Look-ups in named tables: a row name and a column name give one cell, copied from the table.

tor
         ragokaz  masu  molov  zub  rivive
gat          477   420    137  379     537
rekebuf      681    15    373  485     341
pobokig      556   121    387  231     554
zir          391   576    113  605     819
ror          305   469    122  813     706
susu         230   244    420  733     596

What is the ragokaz of susu in tor? 230
What is the rivive of ror in tor? 706
What is the masu of susu in tor? 244
What is the zub of rekebuf in tor? 485
What is the zub of susu in tor? 733
What is the rivive of zir in tor? 819
What is the molov of ror in tor? 122
What is the zub of ror in tor? 813
What is the molov of susu in tor? 420
What is the molov of gat in tor? 137
What is the ragokaz of pobokig in tor? 556
What is the molov of rekebuf in tor? 373
What is the rivive of rekebuf in tor? 341
What is the rivive of pobokig in tor? 554
What is the masu of gat in tor? 420
What is the masu of rekebuf in tor? 15
What is the masu of zir in tor? 576
What is the ragokaz of ror in tor? 305
What is the molov of zir in tor? 113
What is the rivive of susu in tor? 596
Row with the largest rivive: zir

Table muz
cols = fis, turo, venugo, gozis, fopilal, daloki, livanup, fofu, lelaf, reg
mer: [92, 117, 55, 77, 37, 89, 92, 60, 34, 87]
bimefe: [56, 27, 69, 53, 104, 58, 64, 59, 84, 41]
beped: [113, 167, 45, 98, 65, 129, 165, 48, 27, 68]
rul: [123, 162, 44, 89, 47, 124, 147, 47, 13, 88]
dogoko: [106, 181, 44, 112, 88, 141, 198, 47, 41, 44]
vanep: [48, 18, 71, 52, 111, 53, 60, 61, 92, 34]
sepazi: [79, 125, 56, 89, 50, 93, 110, 63, 49, 68]
lufis: [61, 33, 67, 54, 107, 63, 72, 56, 80, 41]
piloper: [88, 175, 47, 122, 124, 143, 222, 47, 68, 10]
patamod: [91, 118, 55, 78, 41, 91, 97, 59, 36, 83]
sivaral: [55, 17, 69, 49, 113, 56, 61, 57, 87, 38]

livanup of mer is 92
lelaf of rul is 13
fopilal of beped is 65
turo of bimefe is 27
gozis of sepazi is 89
livanup of beped is 165
livanup of patamod is 97
lelaf of vanep is 92
fis of vanep is 48
daloki of bimefe is 58
daloki of mer is 89
fis of patamod is 91
lelaf of sepazi is 49
gozis of beped is 98
fofu of vanep is 61
turo of mer is 117
livanup of lufis is 72
lelaf of bimefe is 84
livanup of sivaral is 61
Row with the largest reg: rul

momu =
columns: kavemap, somi
ruto: [89.784, 31.013]
tik: [82.891, 29.983]
karuni: [72.252, 23.585]

What is the somi of karuni in momu? 23.585
What is the somi of tik in momu? 29.983
What is the kavemap of karuni in momu? 72.252
What is the kavemap of ruto in momu? 89.784
What is the somi of ruto in momu? 31.013
What is the kavemap of tik in momu? 82.891

silup:
,totag,zol,fadob,mas,zutoran,sokugo
kuzudi,2006,1021,1887,1877,1905,1541
dofuror,1699,1375,1635,1669,1609,1581
rosob,-1794,-684,1739,-714,-311,3112
pesu,-469,3037,-5513,811,3107,-7114
kalalig,3651,5611,1609,3093,8594,4231
kob,249,2096,1277,-1932,3157,2113
netuve,2844,9119,1504,4252,3552,1006
rivo,941,-416,-1062,1783,3684,2528
gak,753,1500,676,1075,1785,275
nep,2519,3057,655,1678,1466,1662

zutoran of nep is 1466
zol of kuzudi is 1021
zutoran of pesu is 3107
zutoran of kob is 3157
fadob of gak is 676
zutoran of rosob is -311
sokugo of kuzudi is 1541
zol of rosob is -684
sokugo of dofuror is 1581
totag of rivo is 941
zutoran of dofuror is 1609
fadob of kuzudi is 1887
zutoran of gak is 1785
zol of kob is 2096
mas of kuzudi is 1877
mas of pesu is 811
zol of pesu is 3037
totag of gak is 753

